Families of rows that turns and mirrors carry onto each other, the same ones carrying the whole set onto itself: the rest of each named row's family, in list order:
4 families of 8 rows:
mopig: [ 21  -2 -10   7  -8  22   2   1   2 -17]
karir: [  0  -4  -1 -12  -4  24   5   4  10  -5]
kom: [ 20  -6 -13   9  -4  18  12  -8   6  -8]
sila: [  7  -6  -1   7 -11  12  11  -9  13   6]
Fiz: [  4 -17   0  -1  12  23   6   0   1  -1]
kav: [  3 -19  10  -8   2   9 -16  -3   8  -9]
Gor: [  7 -16  -6  -2   6   8  10  -3  10   6]
tus: [ 14 -12  -1  12  -8   5 -10 -20   0 -13]
Tib: [  5 -13   2  -6   2  22 -17  -4   1 -22]
Luten: [ 17 -17  -8  11  -4  12   3 -22   2  -7]
gufaf: [  0  -5   1  -3  -4  23 -16  -5  -3 -17]
tudi: [  5 -11   5   7  -1  29   3  -8  -6   1]
zik: [ 10 -17   3   8   7  28   3 -12  -4  -3]
dala: [ 12  -3  -7 -12   0  11  -1   6  17  -3]
zul: [ 11 -16   1  -1  -3   1   6 -15   8   4]
gupip: [ 12  -8  -5   3   2  27 -11   4   5 -22]
kab: [ 19  -8  -4   2 -14   5 -11 -11  13 -17]
ran: [15 -9 -4  7 -5  7 12 -8 12  5]
lovo: [ 12   1  -8   9 -14  21   3   0   1 -14]
lav: [ 12 -13  -3  -7  -9  -4  -9 -11  10  -7]
kalu: [  9  -4  -5  -7 -10   1  -8   0  18 -14]
mumav: [ 23  -1 -15   3  -6  13   0   1  11  -8]
miz: [ 12 -16  -7   8   7  31   2   1   3  -8]
Zufi: [  7 -12  -1 -11   2  15  -9  12  11  -9]
Faneg: [  7  -7   2  15 -11  10 -10 -19   0  -7]
vipav: [ -1 -18   7  -6   5   6  -6 -13  11   1]
pezuk: [ 18 -14  -2   2  -8  20 -17  -7   3 -22]
vun: [ -5 -12   8  -6  -1  14  -8 -14  10   2]
rilo: [  1   0  -5  -3 -14   5  -8  -5  16 -12]
Mafu: [  2 -29   6  -2   4  15  -7 -11   2  -8]
Por: [  7  -9  -2 -10   4  23   4   8  13  -4]
gasur: [ 11 -22   3  12  -2  17  -5 -17  -4 -14]

Which other rows belong to the same family as rilo? karir, sila, gufaf, tudi, lovo, Faneg, vun
Which other rows belong to the same family as Gor? Luten, lav, mumav, miz, Zufi, pezuk, Mafu
Which other rows belong to the same family as kav? kom, Fiz, dala, zul, gupip, kab, gasur

Families of rows that turns and mirrors carry onto each other, the same ones carrying the whole set onto itself: the rest of each named row's family, in list order:
4 families of 8 rows:
Besis: [-1 -9 -5  9 -6  3 16 -5]
ziz: [-3  3 -8 -2 12 16  8  5]
tun: [-6 -1 -7 -1  3 19 12  4]
nupaz: [  4   5   5   4  -7 -14   4  -7]
giru: [ -7  14 -14  -3 -11   4  10   0]
livab: [  5   7  -3 -12   2   0  26   5]
dap: [  2  20 -10   1 -10   6   8  -5]
matar: [ -3   7  -4   2   5   6   0 -20]
somu: [-3  4 -1 -8  2 22 12 -1]
Veki: [-1 -4  9  1 16  3  9 -8]
Ketuv: [-8 -2 12 -3 13 -1 13 -4]
Bov: [ 7 -3 13 -2 13  0  9 -5]
kure: [  1  21   6 -10  10   8  11  -1]
famit: [  7  11   7  -4  -2 -14   7 -10]
fama: [ 8 20  8 -8 10  0  7 -3]
Pigal: [ -4   6  -3   6   8   7  -4 -12]
sufir: [ 10  14 -12  -3 -11   6   7  -1]
fedok: [ -4   5   2   7  -1   5  -7 -10]
Guvur: [ 3 24  6 -1  7  5 10 -4]
sazi: [-2 -9 10 -5 12 -1 11 -1]
zeki: [  2   1   2 -10   3  -4  23   9]
ragud: [  5   6   2 -11  -7  -3  22   6]
natoz: [ -2 -13  -7  -4  -5  -1  10  -2]
Zup: [-2  6 -6 -9  8 18 15  2]
Rim: [ -1  11  -3   5  -1   9  -4 -14]
bigu: [ 3  4  3 -8 -4 -1 19 14]
Dimat: [  2  15 -10  -6 -14   2  11   3]
sadu: [  5   8   7  -4 -10 -12  11 -10]
lete: [  4   8   0   2   0 -17   8  -5]
mido: [  1 -10  -6   4  -7  -4   8  -4]
Sabaz: [-7 -8 -9  2 -9  4 12 -3]
maro: [  2  20   5 -14   8   2   3   0]

Which other rows belong to the same family as Rim? tun, Veki, kure, famit, zeki, Dimat, mido
Which other rows belong to the same family as dap? nupaz, fama, Pigal, sazi, ragud, Zup, Sabaz
Which other rows belong to the same family as somu? Besis, matar, Ketuv, sufir, bigu, lete, maro

Families of rows that turns and mirrors carry onto each other, the same ones carrying the whole set onto itself: the rest of each named row's family, in list order:
11 families of 3 rows:
dad: [  9  25   1  15   1 -13   4   7]
Zud: [  6  13  15  22   4   1  -1 -11]
tapuf: [13 20  4 10  3 -5  5 12]
rulo: [  7  23  -5   8 -13  -7  15   0]
kopuz: [ 17  19  14   4  -4 -17   4   1]
Les: [13 17  0 -7 -6 -2  7 -2]
zegov: [  4   1  -7  14  -1 -18   3  -1]
Voziz: [ 16   3  -5   1 -12   1   1 -12]
dak: [  9  10 -12   0 -10 -13   1  -1]
mimoz: [ 16   4   4  15 -13 -21  -1  -2]
ponuv: [ 10  22  16   4  -6 -14  13  -7]
dip: [ 11  12  17   7   2   6   2 -13]
gog: [  4  25   5  13 -15  -1  13   4]
fuge: [ 18   8   9  11   1   8  -4 -12]
Sute: [ -9   7   2  12 -13 -11   3  -8]
kel: [  7  -5  -1  21 -12  -6  -1  -3]
kurip: [-1  2  8 26 -3 -3  2  2]
tofa: [  5  -3  -3  16  -3 -10  -6   0]
mufez: [ 11  -3  12  16 -11   4  -2 -10]
paz: [ 19   3  18   7 -11  -5   2 -10]
vokir: [  8  12  -2  20  -9 -18  -3   5]
Pag: [  7  20   3   4  -8   1   7 -21]
moke: [  3   9  -8  15   3   1   1 -16]
rudu: [ 13   4  14  13 -17  -4  10 -16]
muron: [ 19   3   3  14  -2   4   4 -18]
gafu: [ 9 21  8 26 -1 -4  5  5]
Gon: [14 19  5  5  3 -3 15  6]
gibok: [12 18 -4 15 -1 11 12 -4]
pelir: [  7  21   6  15 -11   2   1 -21]
Ruz: [  8  11   0  17 -15 -23   7  -5]
nedal: [11 23 16  5  3 -2  2 -1]
Vusan: [-4  8 -6 10  2 -2 11  3]
Movam: [ -4   2  -4   8 -15  -8   9 -11]

Which other rows belong to the same family as muron? zegov, Gon
Which other rows belong to the same family as dip? dad, kel
Which other rows belong to the same family as gog? Sute, pelir
Which other rows belong to the same family as Pag? rulo, Movam
Which other rows belong to the same family as mimoz? kopuz, paz
Which other rows belong to the same family as Les? Voziz, dak

Families of rows that turns and mirrors carry onto each other, the same ones carrying the whole set onto itself: the rest of each named row's family, in list order:
4 families of 8 rows:
Temek: [  1 -12  -5   8 -10 -14   2  -5   8   6   6]
zifug: [  6  -3 -13  -3   4  -8 -15   3  -4   1  13]
Gona: [  1 -11  -6  10  -4 -15   4  -2  11   6   3]
Vafe: [ -5  -4  -4  -7   2 -16   8   7  -6  19   1]
puze: [ 4  0  2  7  0 11 -8 -8  6 -8  5]
tibir: [ -4   6  11   2  -2 -18  -6   1  -6  -5   1]
vedil: [ 0  7  7 -8 14  9 -5  7 -9  5 -2]
rap: [ 5 -9 -9  2  7 13 -1  2  6 17  2]
zagul: [ -3  -8  11   4  -4   4  11  -2   0   9 -13]
Lutu: [  7   3 -11  -9   2  -9 -14   3  -2   3  11]
Geto: [  4   1 -14 -10   4  -8 -12   6  -2  -5   8]
mes: [-10   3   9  -1  -3 -14  -2  -2  -6  -9  -3]
Kek: [  2  -9  -9   4  -9 -13   3  -6  12   2   0]
deva: [  2  -9  -7   7 -10 -10   6  -7  12   2   5]
tesi: [ -3  -3   0  -5   5 -16   5  10  -7  19  -2]
kem: [ 13  -8 -11  -4   4  10   1   2   2  15   3]
neli: [ 11 -10 -11  -5   3  10   1   6   4  14  -2]
rut: [ -5  -2  -3  -6   9 -14   2   5  -7  21  -2]
pud: [  8   2   4   4   1  12  -5  -5   3 -10   3]
noti: [ -9   6  12   1  -2 -14   2  -1  -5  -8   1]
nozen: [ -2   2   6 -10  10   9  -4  10 -13   3  -5]
vala: [  9  -3   2   4   0  11  -6  -5   3 -12  -1]
pel: [ -5  -1  15   7   1   2   9   0   4  11 -11]
faro: [ 6 -1  6  9 -4  9 -8 -2  7 -8  5]
Pali: [ -8  -4  -5 -10   0 -14   5   8  -5  17  -4]
fom: [-6 -7 14 10  2  5 11  0  1  8 -7]
Pip: [  2   6   7 -10  12   6  -3   9 -14   6  -1]
tuni: [  0   7   8  -7   9  10 -10   4 -12   6  -1]
febi: [ 11 -11 -10   0   8   8   1   0   2  17   0]
rinib: [-3 -6 11  6  1  6 14 -3  0 11 -9]
Vir: [  6   4 -11  -9   2 -10 -10   5  -3  -3  12]
buvo: [ -9   8  12   0  -4 -13  -4   3  -3  -6   3]

Which other rows belong to the same family as noti? Vafe, deva, kem, pud, Pip, rinib, Vir
Which other rows belong to the same family as neli? zagul, Geto, mes, Kek, nozen, vala, Pali

Families of rows that turns and mirrors carry onto each other, the same ones carrying the whole set onto itself: the rest of each named row's family, in list order:
3 families of 6 rows:
Q: [ 18 -15  -8  10 -12 -22  -4  -1  -5  12   4   1  -9 -15  -1]
G: [  8   6  -7  -2  15 -10  -7  -6  15   2   0   7   9   1  -5]
L: [ 14  -9  -2   0  15 -11   8  -6  19  -3  -5   4 -11  -5 -10]
Y: [  8 -13 -13  10 -10 -24   0  -3   2  21   3   1 -14 -25  -6]
M: [  8 -13 -18   4  19  -9   3 -13  22   6   1   6   1  -7 -14]
E: [  9   1  -4  -4  15 -12   7  -3  18   1  -5   8  -1  -2 -13]
B: [ 19 -17  -3  12  -6 -18  -6   3  -8   5   5   8 -13 -10  -6]
N: [  9  -8 -13  13   2 -17 -23  -6   1  15   1   5  -5 -26   8]
X: [ -4 -10 -14  -1  18  -8  -8 -12  22  14   4   7  -4 -11 -15]
D: [  0   1 -10  -5  19 -11  -3  -7  20  11  -2   8   4  -8 -12]
W: [  0  -8 -10  14   0 -21   0   0   5  17   5   5 -21 -27 -11]
V: [ 15  -6 -14   8  16 -10   6 -10  20  -5  -1   1   1  -4  -6]
T: [ 10   4 -10   8  12  -7 -14  -8  14  -5   7   0   5   0   0]
P: [ 11 -11 -15  10 -10 -21 -14  -5  -1  19   5   0  -5 -24   4]
A: [ 13  -9   1  12 -11 -12  -5   2  -6  14   4  10 -17 -18 -10]
F: [ 14  -7  -2  11  -6  -9 -19  -3  -5  17   0   9 -10 -22   1]
S: [  5  -2  -4  14  -6 -12  -9  -3   1  21   1   7 -17 -29  -5]
C: [  8  -4 -21   9  15  -8  -5 -12  19   2   7   2   8  -3  -7]

Which other rows belong to the same family as E? Q, G, Y, D, P
Which other rows belong to the same family as A? M, V, F, S, C

Families of rows that turns and mirrors carry onto each other, the same ones carrying the whole set onto itself: the rest of each named row's family, in list order:
10 families of 3 rows:
noguv: [ 3  4 12  4 10  2 -6 -1 17  1 -3 14 15 -5]
reb: [-18 -11   2   4  -3 -12 -12  16  -1   9 -13   3  -4 -11]
Tozug: [ -9 -12  -4  -2  -5 -16  -9  16  -2   4  -5   6   6 -14]
vere: [ -6   4  18   2   9   6 -13   2  18   3  -8  16   3  -8]
Zepi: [-18  -7   8   1   6 -14  -9  13  -5  16  -5  -1   6  -5]
pifis: [  8   5   2   2  -8  -9  -6   3  14  -3 -15 -20   1   0]
Mep: [  7   5   6   2  16   6 -12  -7   1   2  -9   9   2  -5]
zube: [ -2   4   8   5 -10  -2 -16  -2  16   1 -15 -18  -6   0]
nuga: [  8   2   4  -2  -6  -5 -13   6  13  -2 -13 -21  -8  -5]
gisif: [  9  -4  -9   2   1   3 -11  -2   6   1 -15 -16  -8  -6]
dos: [ -3  -6  -2  -1 -11   3 -14   1  19   4  -4 -20  -3  -4]
Bekur: [  7   3   0   0 -10  -3 -11   0  25  -6  -6 -12   2  -6]
busod: [-11  -9  -1  -6   2 -12 -11  17  -8  11  -4   2   0  -9]
Lokav: [ 3  5 13 11 14  6 -4  0 14  5 -7 12  5 -3]
movov: [ 1  4  9  1 11  5 -5 -5 12  3 -3 19  2 -4]
buto: [-12  -7  -1   5  -3 -24 -10  11   0   8  -5  -5  10  -9]
pupab: [  1   7   0   2 -12  -7 -13  -3  16   5 -11 -19   1   0]
Nimi: [ 1  4  9  0  9 11 -8 -1 12  5  0 16  5 -1]
Kot: [  6  -1   0  -1  -2  -5  -9  -4  18   1 -10 -21  -7  -1]
Mab: [ 1 11 13 -4  3  9 -4  4 11  2 -7 15 -3  0]
vor: [-12 -12  -2   3  -2 -11 -18  11  -7   7  -2   6   3 -13]
dif: [ -5 -14  -4  -2  14  -9 -15   7  -5   9  -8  -1   1 -15]
Geva: [  5   0   1   1  -3  -1  -9   2  15   5  -9 -24  -4   3]
sud: [-14  -9   4   1   0 -20  -5  17   1  11  -4   6   5 -12]
fiki: [-15  -6  -3   0  -3 -16  -6  17   0  13  -9   6   2 -12]
zeg: [ 1  9 10  2  6 -5  0  8 10 -1 -8 21  6 -6]
tozef: [ 0  9 12 -3  7  3 -9  1 21  5 -5 16  8 -8]
tel: [  1   0  -1   5 -16  -8  -9   0  18   1  -7 -19  -1  -2]
kazo: [ 4 11 16 -1  3  1 -6 -1 18 -1 -3 16  5 -4]
ret: [-12 -10  -1  -4   2 -19 -11   9  -8   9  -5   2  -2 -10]

Which other rows belong to the same family as Geva? busod, Nimi
Which other rows belong to the same family as gisif? Mep, dif
Which other rows belong to the same family as fiki? pupab, tozef
Which other rows belong to the same family as buto? Bekur, zeg
Which other rows belong to the same family as vor? nuga, Lokav
Which other rows belong to the same family as tel? sud, kazo

